In the rows, zero is written as 128.
name the system of each run
run 1, Beb (9 x 18)
[[107 140 134 111 104 154 110 102  76 138 153 179 171 152 159  85 168 118]
 [132 126 139 155 121 121  48 126 156  77 152  89 159 162 154 141 110 144]
 [113 138 145 139 159 122 105 108 121 199 122  69 104 125 115 151  89  95]
 [ 71 109 104 116 156 151 173  89 109 153 112 137 120 166 147  78 126 143]
 [108  75 191 117 135 138  89 119 138  84 161 158 148 126 130 110 155 139]
 [136 145 159 111 144 121  56 180 116 157 128 128 146 133 153 151  71 123]
 [124 170  97 153 139  96 126  77  88 181 107 133 155 174 153 140 125 122]
 [ 87 105 108 162  97 155 121  73 153 118 163  91 149 150 128  90 143 116]
 [115  76 178 126 171 152  89 145 138 123 131  70  73 118 120  99 104 136]]
run 2, nuna (9 x 18)
[[142 113 128  96 149 108 136 118 130 121 152 179 138 172 100 135 122 131]
 [116 141 157 108 117 154  88 167 128 125 144 125 159 113 149 128 100 147]
 [126 141 142 163 120 125 101 121 101 154 106 102 119  98 158 125 156  99]
 [128 113 113 146 150 116 152  74 128 151 138 109 112 161  99 120 128 128]
 [108  96 140 111 149 134 157 142 162  96 130 135 127 123 119 122 110 175]
 [113 131 124 102 129 141 118 166 122  89 100 154 117 113 165 124 144 104]
 [153 162 122 124 135 104  89 116  92 149 130 149 145 166 139 151 127  99]
 [124 128 168 137 119 130 110 109 127 179 161 110 165 117 109 139 104 150]
 [101  91 143 169 118 148 136 126 146 134 121  84 109  91 136  84 144 136]]
run 3, rez (9 x 18)
[[102 162 143 100 160 141 112  89 117 102  98  82  90 101 130 189 152  51]
 [125  81  96 121 168  87 145 116 158 168 136 169 105 185  86 122  96  79]
 [126  75 178 147 139 121 114 155 129 155 143 147 148 125 139  84 108 199]
 [109 159 161 129 115 149  94 114  82  91 113 130 161 113 192 123 170 148]
 [135 166 103 140 124 109  98  80 133 121 137 103 143 158 119 179 126  77]
 [ 94 106 106 132 141 136 149 116 161 180 136  90 116 150 103 111  79 116]
 [116  72 166 140 158 142 147 126 121 125 117 121  85 103 128  76 153 152]
 [141 119 176  93 152 125  90 135  95  92 140 178 130 138 136 131 156 120]
 [129 155 117 126 134  94  91 123 133 122 127 155 185 175 158 171  99 142]]
run 4, doda (9 x 18)
[[ 84 158  90  62 128 198 173 122  81 156 123 128 109 148 132  77 122 106]
 [117 127 152 115 105 127  91 165 139  80 146 188 208 137 181 123 117 190]
 [ 97 106 189 154 124 142  67 156 150 168 127  64 118  61 134 141 105  91]
 [101 168  98 144 150 126 137  37  82 189 124  87 139 189 131 129 112 127]
 [114  98 161 104 136 153 192 102 110 101 144 167 145 119 119  86 166 219]
 [ 73  76 132 116 164 129 119 183 197  79  86 122 102 115 174 126  94 128]
 [120 183 135  82 160 142  74 162  66 191  96 123 112 144 163 140  82  74]
 [120 183 133 115  48 180 115 105 103 141 193 126 220 123 130 114 131 165]
 [ 89  59 191 201 128  93 112  80 181 126 141 115 163  88 138 138 152 164]]
run 5, vunu (9 x 18)
[[126 136 115 132 137 115 139 152 153 156 119 105 134 129 122 145  75 153]
 [ 94 116 163 135 118 140 123 130 109 152 119 142 148  91 156 107 149 134]
 [128 134 120 114 130 143 106 100 115 109 152 122 126 170 126 114 133 113]
 [138 124 136 128 151 117 123 138 148 131 130  99 113 131 109 146  92 144]
 [ 99 134 146 126 114 136 134 136 120 161 121 140 157 100 146 126 124 134]
 [124 122 134 136 125 134 101 104 113 115 142 126 138 153 138 108 148 124]
 [140 135 128 118 139 135 115 137 135 126 137  94 111 139 109 136  99 125]
 [105 131 137 131 133 128 143 132 125 157 115 128 141 111 143 129 114 153]
 [110 119 143 127 123 137 111 108 120 128 142 135 141 130 135 115 145 113]]
run 6, remo (9 x 18)
[[ 90  97 122 131 144 150 150 102 145 117 120 100 104 133 129  99 132 125]
 [142 105 148 100 172 122 155 136 131 108 121 141  95 127  99 133 126 149]
 [139 148 139  96 134 107 119 166 130 123 122 176 158 124 134 167 108 132]
 [126 152 129 138 108 123  67 141 107 163 132 137 160 141 162 126 123  89]
 [126 141 121 153 101 157 116  91 109 161 160  73 131 140 119  93 131 125]
 [102  98 134 142 136 137 177  81 162 105 138  88 124 119 104 123 135 174]
 [ 99  84 137  93 176 114 163 144 170  91  98 159  97 112 122 148 123 122]
 [162 141 138  82 162 109 104 191  96 137 112 187 110 149 136 136 106 111]
 [162 188 139 134  83 132  71 145  79 169 157 141 189 133 147 139 118 133]]
run 7, pefif (9 x 18)
[[103 170 117  86 104 162 146  87  92  94 132 164 157 127 144 133 185  98]
 [168  89  97 177 124  90 121 110 177  86 144 116 102 156  89 133 148  99]
 [123 124 119 109 146 137 161 181 135 183 106 109  92 111 117 114  74 139]
 [134 161 137 107 129 122 130 142  79 112 108 184 160 127 171 130 158 160]
 [148 118 142 136 102 129  84 128 150  74 154 122 120 107 113 145 164  74]
 [129 153  84 151 117 122 131 140 150 174 121  83 121 138 117 138  82 108]
 [125 147 118 122 128 132 194 107  91 157 112 152 129 112 123 115 155 160]
 [133  97 121 120 128 134 127 140 139  59 132 159 113 139 133  97 164 126]
 [153 122 136 132 160 103  82 173 142 128 112 108  91 135 129 147  92 103]]
run 8, Beb (9 x 18)
[[143 161 101  84 124 118  95 112 144  82 175 157 187 209 116 170  90 135]
 [117 114 141 208 111  81 114 105 167 184 128  90 169 105 132 158 108 144]
 [ 97 125 107 142 120 175 126 133  93 182 107  83  76 117 150  56 138  76]
 [132 105 140  85 183 151 140  88 109  61 143 122  90 187 110 105 140 169]
 [ 90 109 197  86 141 122 119 134 165 124 148 163 185  94 123 179 101 150]
 [123 135 120 158 122  87  84 189 115 183  89 173 152 121 190 129 110  92]
 [176 167  82 163 103 121  99  82  75 151 156 116 133 194 120 105 149 104]
 [ 95 126 121 149 117 167 145  65 157 101 156  32 135 135 114 120 116 175]
 [ 69  68 182 105 185 150 136 138 153 127  93  98  66  76 132 121 123 106]]
run 9, doda (9 x 18)
[[167 130 142 138 166 105  95 123  98  92 114 122  98 150 140 130 149 139]
 [138 144 125  86 126 153 148 139 143 111 151 116 118 120  84 148 112 120]
 [119 137 112 134 109 103 141 137 148 140 122 174 168 117 137 150 133 113]
 [142 109 133 161 113 128 103 137 115 144 134 120 112 118 129  92 148 103]
 [157 143 115 141 139 115 126 109 122 110 137 100 121 158 116 136 124 155]
 [130 128 138 111 134 126 168 123 135 107 123 143 124  98 107 149 149 135]
 [114 113 104 121 127 120 127 150 150 122 119 154 122 137 137 122 124  90]
 [164 145 127 133 120 122  96 158 104 146 134 133 126 137 130 118 119 121]
 [141 154 127 140  96 135 129 116 131 115 147 102 148 111 117 144 141 138]]
run 10, rez (9 x 18)
[[174  97 180 103 139 105  40 201 142 115 149 173 105 110 110 148 123  59]
 [144 181  86 115 147 103 132 146  82 166 105 170 171 207 176 122  79 192]
 [101 149 150 187  80 118 160  65 151 136 136  93 196  65 133 171 160 165]
 [ 95 124  79 133  77 193 107 130 151 106 149  79  92 124 125  79 149  27]
 [193 110 132 104 207 112 135 144 105 141 123  84  26 171  66 117  89 138]
 [ 85  93 192  59 178 118 199 130 128 134 110 223 160  97 129 142 129 187]
 [134 111 131 185  71  89  62 163 155  60 127 206 198 117 196 129 180 117]
 [172 234  89 161  75 137  43 140  76 193 146  58 162 165 150 142  80  99]
 [ 83 164  80 127 142 160 247  24 136 161 120  30 107 132  79 140 112 166]]
run 11, pefif (9 x 18)
[[140 158 150 133  67 157 127 184 137  95 121 115 138  29 138 144 162 123]
 [109 170  56 167 102 132 108 112 116 137  93  97 120 148 174 118 147  59]
 [184 136  92 121 149 112 193  90 102 158 136 129  74 154  54 131 145 110]
 [142 110  97  96 124 130 198 189 163  69 113 182 121 120 126 110 130 180]
 [139 112 156 149 147 101  67 200 117 103  74 149  94  95 192 126 150  91]
 [172 200 119  96 102 132  71 151  93 174 151 125 138 136 109 169  99  53]
 [161 190  82 160  56 120 198  94 143 120 144 115 173  97  92 169 160 152]
 [ 85  86  74 169 112 146 198 119 152 109  88 115  75 103 148  57 185 101]
 [169 106  99  99 207 109 122 162  83 141  99 153  40 206 123  82 108 111]]
run 12, kodu (9 x 18)
[[116 184  64 118 100 118 185 108 143 138 127 140 184 153 130 162 104 156]
 [121  84 124 198 133  86 152  96 141 171 108 135 112 107 122 110 165 100]
 [145  91 145 115 142 167  96 143 121 111 157  92  75 147 104  68 122 120]
 [138 148 155  70 169 121 132 132 120  78 123 146 136 142 123 176 114 171]
 [ 87 157 123 117  99 126 143 126 117 153 109 179 177  94 165 150 150  88]
 [152 133 107 186  92 113  79 165 126 178 133 109 137 131 149 102 110 106]
 [143 125 126 146 129 144 158 121 150 112 141  53 106 122  97 118 109 190]
 [104 102 124 110 164 123 168  54 138  77 127 139 113 158 111 135 167 126]
 [122 100 157  82 154 124  92 161 126 139 128 183 104 123 122 129 129  53]]
run 13, vunu (9 x 18)
[[133 147 165  96 119 145  59 175 140 116 147 117 134  97 130 165 102  83]
 [146 172 109 159 134 108 126 122  73 178 104 116 146 157 164 121 112 172]
 [103 113 145 155 105 164 144  81 131 144 147  69 111  86 102 106 160 107]
 [ 72 102  90  98 151 149 135 137 165 114 121 131 123 179 147 103  81 121]
 [148  93 198  96 181 108 111 151 113 135 135 165 114 120 107 134 117 155]
 [141 178 140 118  85 128 121 104 116 143 169 150 203 121 112 168 129 144]
 [125 142 119 196 101 124  63 124 141 109 122  67 140 129 172 132 129 122]
 [115 142 111 115 145 169 128 160  89 170  94  73  63 125 146  84 104 105]
 [ 89  89 137 106 170 136 209  68 124 155 129 139 113 144  95 101 134 169]]
run 14, kodu (9 x 18)
[[122 123 150 146 103 132 112 138 152 171 148 103 139  89 105 138 113 103]
 [126 115 109 134 131 132 143 104 132 137 153 119 136 176 117  96 110 169]
 [103  98 169 124 169 119 132 100 134 121 120 125 117 119 125 144 137 131]
 [112 136 142  89 128 150 101 130 110 143 148 146 137 140 127 118 121  95]
 [140 142 147 132 123 107 107 153 125 153 132 144 164 122 136 150 102 153]
 [ 95 134 119 155 104 143 147 111 131 155 126 103 160 113 149 116 126 149]
 [127 108 127 158 145 116 110  86 140 135 139  90 115 157 115 123 124 117]
 [124 103 155  91 154 141 139 118 140 130 156 126 107 134  81 125 114 124]
 [116 125 155  94 149 122 127 127 103 129 130 182 151 141 140 130 131 144]]
run 15, remo (9 x 18)
[[127 142 125 146 179 113 155 129  99 130  72  96 110 140 173 121 111 217]
 [117 135 167  94 116 127 149 105 118 102 132 189 154  80 118 168 190  97]
 [154 122  77 136 115 105  80 159 161 112 148 143 130 190 125 123  96  85]
 [146 147 145 165 119 137 120 149  91 201 115  74 111  92 132 103 114 147]
 [ 86 146 123 116 106 159 178  75 122  87 129 132 170 118 150 122 169 175]
 [131  70 136 138 152  97 108 117 182  75 133 139  96 135 101 148 147  78]
 [153 147  97 104 149 126 151 193 115 171  99 124  81 134 114 126  81 122]
 [140 159 160 132 111 119 122 132  77 137 126 172 186 113 170 129 154 189]
 [109 133 126 140  77 150  77 107 156  88 165 116 160 121 132 142 154  61]]
run 16, nuna (9 x 18)
[[ 66  82 142 140 185 121 103 143 132 208 100 109 116 159 171  85  56 146]
 [100  83 192 116 183 136 153  94  72 126 104 161 104 118 155  82 179 173]
 [ 66 114 141 100 175 147  87  77 128  65 123 116 137 187 178 125 126 134]
 [112 107 188 105 209  94  70 146 121 146  94 143 112 137 156 163  91 108]
 [ 66 123 162 106 156 148 115 105  80 212 117 145 150 137 165  98 112 124]
 [103  77 186 168 160 118  91  76 111 125 135 119 139 148 158  91 154 169]
 [ 83  90 167 103 198 152 111  97 128 104 115  79  71 142 132 118 119 122]
 [ 85 119 131 101 203 109 141 126 112 130  68 153 117 159 178 134 101 151]
 [ 85 109 180  88 158 124  98 112 104 133 131 199 164 142 161 132 139 120]]

runs to name
run 17 (2 x 18)
[[143 120  66 132 144  84 148 123 148  75 111 181 128 194 139 130 139 123]
 [126 117 141 117 145 129 146 184 122 147  81 133  72  69 136 125 139  88]]

kodu
run 18 (2 x 18)
[[185 112 157 139 117 125  76 148  69 131 166 180 144 174 138  65 153 161]
 [143 127 145 152 109 141 120 151 181  87 146  46 128  88 103 155 100 182]]

doda
run 19 (2 x 18)
[[118 113 141 112 122 132 130 114 115 124 136 174 134 120 121 120 168  89]
 [146 106 120 142 122 121 101 155 149 137 153 126 131 156 115 106  95 135]]

doda
run 20 (2 x 18)
[[162 135 165  98 158 131  87 116  97 114 149 115  97 145 100 142 135 108]
 [ 94 149 115 104 139 129 154 117 141 141 123 130 169 148 140 154  85 164]]

Beb
run 21 (2 x 18)
[[109 148 110 108 156 123 159 135 136 197  89  90  69  95  94 172  96  40]
 [123 111  89 146 117  98 199 122 126 180 122 197 171 158 136  85 121 187]]

nuna
run 22 (2 x 18)
[[148 140 128 145 154  83 148 135 111  99  65 161 108  99 156 161 176 124]
 [140 128 110 104 100 134 104 172 139 137 142 167 119 125 111 123 128  42]]

pefif
run 23 (2 x 18)
[[143 164  51 115 105 130 146 146 147 142 139 122 133 172 111 131  85 114]
 [141 105 134 178 124 109 172  86 137 127 130 108 120 107 104 120 167 165]]

Beb
run 24 (2 x 18)
[[124 159  96 106 143 106 150  67 135 118 124 134 131 157 103 188 135  71]
 [109  72 113 146 126 112 138 147 194 162 147 128 127 138 100 113  83 120]]

rez
run 25 (2 x 18)
[[122  95 119 124 155 125 162 151 174  83 114 111  96 124 116 128 112 160]
 [134 136 147  97 168 107 137 167 107 123  80 165 107 102 149 154 130 124]]

remo
run 26 (2 x 18)
[[140 139 129 196  92  68  96 142 119 136 104 197 201 117 190 142 162 140]
 [147 108 164 122 106 161  79  91 123 158 204  95 108 127  56 110 144  57]]

nuna
run 27 (2 x 18)
[[111 116 121 105 157 138 151 129 115 128 127 147 142 182 147  86  99 199]
 [127  94 205 115 165 120  90 134 127  76 129 144 124 104 138 144 154 148]]

pefif
run 28 (2 x 18)
[[129 129 122 107 146 138 101 164 147  68 116 111 106 138 144 134 110 126]
 [133 167 142  95 124 127 105 146 117 153 133 135 146 113 121 173 107  93]]

doda
run 29 (2 x 18)
[[ 90 155 160 119 128 159  98 152  88 194 105 103 134  85 171 117 110 112]
 [162 173 123 164  91 125  97  94 114 139 169  87 172 145 114 142 122 155]]

kodu
run 30 (2 x 18)
[[123 131 126 192 106 100  99  39 157 125 155  82 160 135 104 169 152  94]
 [ 87  91 112 134 131 172 132 152 161 176 129  48  78 123 119  73  77 111]]

Beb
run 31 (2 x 18)
[[146 117 161 136 135 139 148  90  92 119 136 122 109 106 110 107 182 149]
 [131 127 104 111 115 120 150 132 179  73 143 144 145 131 101 162 124 132]]

remo
run 32 (2 x 18)
[[102 113 169 116 125 123 135 111 119 130 138 184 176 105 140 134 162 143]
 [157 145 124 135 109 120  68 122 130  95 157 124 149 161 129 144 135  99]]

vunu
run 33 (2 x 18)
[[ 58 108 114 134 167 138 118 109 129 133  85 113 112 153 186 104 118 103]
 [150  96 170 164 164  92  94  85 102 163 139 129 107 145 108 121 153 110]]

rez
run 34 (2 x 18)
[[129 155 109 129 186 121 167  68 108 121  87  56  63 136 109 167 137 117]
 [139 110 115 114 144  82 214 112 137 148 124 215 145 134  92 139 146 149]]

remo
run 35 (2 x 18)
[[108  98  96 113 110 134 140 133 183 197 172 129 123 146  63 120  73  52]
 [164  92 158 122 180 102 156 126  92 169 137 160 111 164 101  89 112 207]]

kodu
run 36 (2 x 18)
[[118 114 173 127 162 136  46 126 150  93 142  61 104 132 130 159 102  99]
 [123 166 111  59 127 149 170 118 131 152 159 138 148 151  80 159  83 135]]

kodu
run 37 (2 x 18)
[[ 79 143 118 100 133 164 145 138 119 169 106 109 117 110 146 115 103 100]
 [109 143 134 121 121 136 102 122  99 131 135 150 173 156 171 113 126 153]]

doda
run 38 (2 x 18)
[[123 122  86 163 137 146 174 133 112 119  79  74  68 122 152  72 147 156]
 [ 79  89 130  72 167 150 205 101 142 113 112 151  86 109  96 119 149 101]]

vunu
run 39 (2 x 18)
[[113  84 173 174 163 106  96  80 132  67 110 108 113 121 160 131 184 139]
 [136 160  99  74 132 144 116 161 128 159 136 128 105 146 102 145  82  56]]

vunu
